In the rows, 128 means zero.
Rotation paths and how fast each direction turns (degrees each step):
Each turn is a multiple of 5 degrees from 10 to 175, or 0.
Each row of a path follows its step; steps can be skipped.
path 1
step 0: [117 127 141 138 123 122 122 134 128 131 120 119 127 122 137 128 125 130
 137 117 132 118 134 133 130 137 131 129 119 129 134 137 130 135 126 124
 120 106 116 126 127 121 140 129 134 129 128 129 134 121]
step 1: [130 123 133 125 133 122 135 134 132 129 121 137 124 134 125 136 129 119
 129 119 146 138 129 132 122 133 135 138 129 142 131 128 126 136 127 132
 130 117 134 130 140 145 130 134 127 142 124 128 130 117]
step 2: [134 129 127 132 121 133 134 122 136 125 108 126 140 122 127 132 115 116
 134 122 131 122 131 130 121 130 120 136 117 120 137 119 125 149 130 129
 128 126 124 124 117 127 131 126 130 133 135 124 128 125]
step 3: [113 124 132 117 126 120 135 128 138 126 116 140 125 126 130 121 134 116
 135 134 125 119 124 134 135 132 134 127 131 127 130 136 121 135 139 131
 128 125 135 134 129 137 137 132 112 138 139 126 129 129]
step 5: [132 119 135 124 125 134 131 135 128 118 124 142 128 131 138 135 129 132
 131 128 129 125 134 134 126 132 131 132 117 126 131 146 130 122 144 135
 132 117 122 119 123 139 137 125 124 140 118 119 126 134]
step 6: [133 130 135 128 127 118 125 131 131 148 118 139 127 128 141 128 125 129
 143 128 132 132 124 127 122 110 123 141 132 125 132 125 121 129 130 122
 123 115 122 115 123 126 128 127 128 134 130 127 131 120]
step 7: [122 134 140 126 123 131 139 133 141 132 122 129 140 126 129 129 129 129
 140 125 121 126 134 128 116 125 139 122 122 141 138 122 133 128 140 138
 129 135 125 123 140 129 133 130 124 141 120 121 133 123]
step 8: [116 127 124 142 123 129 132 129 130 121 123 134 132 130 129 124 116 124
 124 127 118 130 124 131 117 121 126 134 131 124 126 125 116 134 130 113
 131 115 129 119 137 124 135 122 117 147 130 128 124 122]
step 9: [123 125 124 133 135 126 134 137 143 132 119 127 120 127 135 125 125 129
 126 122 126 125 122 136 119 130 138 131 117 125 124 133 137 131 143 140
 120 119 129 125 135 121 150 133 130 121 134 124 129 125]
step 10: [137 123 123 133 122 129 134 141 129 129 116 132 139 129 126 126 126 121
 122 117 134 140 128 125 131 128 138 135 140 125 134 133 126 120 137 131
 129 111 136 122 126 124 123 136 132 146 136 130 133 126]
step 11: [128 127 130 130 126 129 122 132 130 131 120 131 138 111 139 124 123 119
 144 122 129 130 129 128 126 144 118 135 122 131 128 136 132 132 133 138
 114 128 129 127 127 117 136 123 130 140 122 119 119 127]
Directions:
[131 127 130 126 125 129 129 126 129 129 125 129 129 130 131 124 129 127
 129 127 132 129 130 128 126 127 125 130 128 128 130 126 130 128 127 129
 126 132 131 129 128 126 124 128 127 130 128 126 129 129]  80
[131 127 126 127 125 127 130 125 128 123 130 126 133 128 127 127 129 128
 127 126 126 131 129 126 126 128 126 129 126 127 128 130 125 128 127 128
 130 128 126 128 127 128 131 127 129 129 126 127 125 130]  125
path 2
step 0: [130 131 131 119 130 135 135 126 128 130 129 136 134 138 123 129 126 129
 119 135 131 131 132 118 127 115 123 130 140 131 133 119 116 129 129 127
 122 135 123 121 131 135 128 129 127 142 136 135 120 116]
step 1: [137 128 122 132 126 118 129 125 116 129 127 127 121 123 125 129 117 125
 124 135 132 122 136 133 133 133 141 126 138 123 122 126 137 134 128 129
 129 131 130 131 128 139 110 123 135 116 137 130 127 134]
step 2: [129 133 130 122 124 133 126 142 123 140 124 134 131 120 117 136 125 124
 121 119 130 122 125 127 125 138 120 132 129 129 135 121 135 133 127 122
 136 133 128 130 137 125 142 127 119 140 133 130 135 131]
step 3: [131 126 132 122 120 136 117 128 138 131 129 127 129 133 122 125 131 125
 119 119 127 127 124 121 126 116 136 131 129 114 117 132 133 128 132 140
 128 129 131 139 118 143 119 131 129 127 128 127 121 123]
step 4: [128 120 127 134 127 116 130 141 124 127 132 127 133 121 133 138 133 117
 130 126 123 123 124 125 123 137 132 140 120 131 138 138 137 129 115 126
 115 132 133 125 132 123 120 125 130 128 128 134 128 119]
step 5: [130 131 122 122 130 139 127 137 139 122 125 134 125 129 129 135 125 131
 131 119 138 137 133 127 121 122 131 124 134 136 128 134 122 136 138 139
 136 136 118 122 132 126 125 125 134 143 124 130 123 121]
step 6: [124 128 122 129 113 127 135 118 116 133 130 131 120 119 145 127 133 127
 133 134 126 123 128 125 137 122 126 137 134 125 120 129 139 134 125 125
 133 135 128 128 120 132 121 124 130 121 120 136 123 123]
step 7: [124 122 127 121 135 138 128 131 119 119 118 132 120 112 111 129 125 132
 132 130 122 131 126 136 117 126 131 136 128 129 129 131 130 129 125 127
 126 132 126 123 138 130 140 122 119 130 134 130 132 125]
step 9: [122 131 125 131 121 131 131 128 123 129 121 120 125 135 136 125 127 124
 122 131 121 130 126 122 113 139 131 137 132 129 128 133 130 129 119 115
 109 126 128 123 121 133 130 130 128 138 140 137 131 130]
step 10: [126 137 121 124 127 124 129 133 143 133 120 123 125 125 110 127 122 125
 134 121 123 137 132 134 129 131 130 120 140 132 137 131 128 138 130 133
 133 117 128 123 133 132 120 126 136 122 126 129 125 118]
step 11: [131 129 137 125 123 130 129 128 123 138 134 138 139 127 143 136 126 128
 123 133 127 126 124 114 129 124 124 136 143 129 133 124 135 125 131 127
 134 123 133 109 126 136 128 131 125 126 127 134 127 130]
Directions:
[132 129 123 128 128 128 130 129 126 126 128 131 129 126 124 128 130 129
 130 125 127 126 129 131 126 130 129 126 128 126 130 129 128 128 126 127
 125 127 129 127 128 127 129 131 130 125 126 129 128 130]  130
[128 128 127 126 129 126 127 131 130 128 126 127 130 130 129 125 127 128
 129 126 125 128 127 126 128 130 127 131 128 131 127 129 128 128 130 130
 122 129 129 132 127 127 128 130 129 129 127 124 128 127]  70
path 3
step 0: [124 131 132 129 126 131 127 121 123 132 133 132 119 132 125 136 137 128
 113 132 122 130 128 124 131 122 141 119 113 132 129 116 136 122 127 129
 119 122 134 131 122 127 120 135 133 127 129 139 121 118]
step 1: [123 119 121 123 127 129 120 124 128 139 139 137 125 133 132 121 130 128
 135 133 120 126 121 130 127 127 131 127 132 126 126 123 136 123 124 133
 118 120 134 119 122 120 125 137 150 129 126 129 131 136]
step 2: [105 128 130 129 126 117 128 134 129 134 127 128 125 133 125 127 123 117
 126 126 120 123 131 134 125 122 125 123 126 143 126 132 121 127 127 129
 121 114 121 136 130 129 118 130 139 128 120 123 135 130]
step 3: [125 135 124 121 129 126 124 129 135 134 122 133 124 126 129 134 140 133
 122 136 122 141 123 136 122 126 120 123 126 148 136 124 123 129 130 131
 130 123 129 119 119 124 122 114 134 130 117 129 124 124]
step 4: [125 126 132 133 141 120 121 120 123 128 130 130 125 125 122 125 132 139
 121 116 125 130 126 138 122 136 133 138 122 132 130 120 134 133 125 123
 130 118 128 131 122 114 130 127 142 127 122 121 118 125]
step 5: [122 130 123 123 133 120 129 115 120 133 132 127 121 134 123 134 132 123
 117 127 118 132 130 132 137 119 147 122 121 132 130 128 138 131 123 127
 125 117 128 128 122 133 135 130 131 127 127 140 130 127]
step 6: [129 120 120 118 125 130 117 128 121 142 128 126 120 126 125 133 131 123
 140 124 128 129 121 134 134 120 134 123 129 131 123 123 127 119 128 135
 132 117 134 116 128 127 124 130 148 127 130 126 128 130]
step 7: [112 133 137 132 125 122 127 122 127 133 131 126 117 135 127 125 135 124
 124 129 132 130 123 130 123 121 122 127 122 136 118 133 116 129 128 125
 131 118 134 138 131 130 116 136 145 135 123 125 125 129]
step 8: [120 129 132 122 127 130 121 126 140 130 131 131 125 121 136 127 151 131
 117 129 117 134 115 130 123 123 125 117 120 133 138 130 131 134 128 127
 125 124 122 120 122 124 125 126 135 130 123 129 131 126]
step 9: [123 130 130 126 129 121 128 137 128 133 138 121 121 123 129 128 124 130
 128 117 123 133 125 138 122 144 132 133 126 132 138 128 143 135 126 128
 128 113 126 128 123 120 128 130 145 121 127 127 123 129]
step 11: [123 129 118 125 123 130 118 123 120 138 121 123 113 126 124 131 140 134
 133 116 129 128 124 127 133 120 137 125 123 136 123 127 129 123 131 131
 136 127 127 118 131 122 121 118 136 126 126 119 123 117]
Directions:
[128 126 127 129 130 128 128 131 132 128 129 130 130 131 129 130 129 127
 125 128 126 128 126 129 127 129 130 130 127 125 128 127 135 129 129 126
 128 127 130 129 129 129 130 129 128 126 131 129 126 127]  85
[126 131 130 128 126 128 125 131 129 128 127 128 131 125 129 125 127 128
 126 129 130 130 128 130 124 128 127 128 129 130 132 128 128 131 127 127
 129 128 129 130 125 129 130 125 128 126 128 126 130 130]  65
[127 125 130 130 132 128 124 127 129 133 127 128 127 127 128 128 126 129
 130 128 128 130 130 124 129 132 128 129 128 127 131 128 129 129 130 129
 130 131 129 126 129 130 126 127 130 129 128 128 130 129]  140
path 4
step 0: [127 124 126 134 128 127 133 134 126 118 114 123 130 114 126 121 125 132
 117 130 137 129 118 131 131 134 127 117 138 127 126 132 127 112 124 132
 133 123 124 131 125 130 123 128 142 130 127 122 135 130]
step 2: [130 128 120 122 124 127 131 137 131 123 118 125 124 127 132 132 132 123
 128 135 139 136 119 124 126 131 126 117 133 124 124 134 124 117 124 122
 130 117 123 129 115 130 126 121 125 116 127 137 131 140]
step 3: [139 135 121 137 122 128 138 132 125 131 124 124 127 116 132 119 131 129
 135 131 143 123 117 126 130 132 127 123 133 120 135 135 123 134 119 137
 127 126 125 125 126 128 125 127 144 129 122 130 120 126]
step 4: [128 124 119 131 132 122 127 137 122 128 115 143 129 120 126 131 136 125
 130 130 131 131 123 129 130 130 127 113 139 115 122 131 137 123 128 123
 137 132 123 132 130 133 129 131 140 117 130 129 135 127]
step 5: [129 130 132 130 125 121 138 131 124 125 124 120 131 123 134 130 139 132
 127 139 127 128 122 127 138 121 132 125 131 124 125 131 121 133 113 127
 127 123 125 132 120 139 119 121 137 113 131 124 121 136]
step 6: [137 120 118 124 120 129 125 138 130 124 129 129 117 123 130 131 128 117
 140 131 135 123 124 127 125 137 125 122 137 118 128 127 133 131 120 125
 124 116 123 138 126 135 134 129 139 118 127 134 125 130]
step 7: [137 132 129 142 123 125 132 134 123 126 119 136 128 120 133 137 129 134
 138 129 131 128 124 119 126 127 134 121 131 124 133 131 132 126 115 126
 130 137 119 131 118 127 119 115 138 126 122 124 135 130]
step 8: [130 124 127 117 121 118 123 132 128 139 123 131 134 116 131 134 139 128
 134 137 124 119 125 129 136 129 122 127 132 114 129 128 132 130 123 125
 128 126 123 128 136 137 114 131 139 120 125 133 128 126]
step 9: [134 122 129 129 134 126 131 135 125 122 125 125 125 121 129 130 122 129
 130 129 125 122 129 135 129 134 137 120 131 130 127 126 132 115 108 119
 122 120 120 132 120 134 119 127 139 118 131 120 128 136]
step 10: [134 125 122 131 115 125 125 131 143 124 132 135 121 119 131 128 129 130
 129 135 130 120 133 119 131 130 132 137 132 111 132 123 128 128 115 132
 126 130 126 135 125 135 126 121 135 119 122 125 130 121]
step 11: [131 126 126 120 122 123 124 133 130 124 120 124 127 123 129 137 133 129
 129 125 131 126 126 122 120 133 128 120 134 121 132 126 134 116 127 124
 128 129 119 132 120 136 107 126 134 134 121 132 140 139]
Directions:
[130 127 127 125 128 130 129 127 128 128 129 131 129 129 129 129 127 128
 128 130 130 128 130 131 128 130 124 126 132 124 124 126 131 129 130 124
 128 126 128 127 128 130 129 129 126 130 126 128 129 129]  160
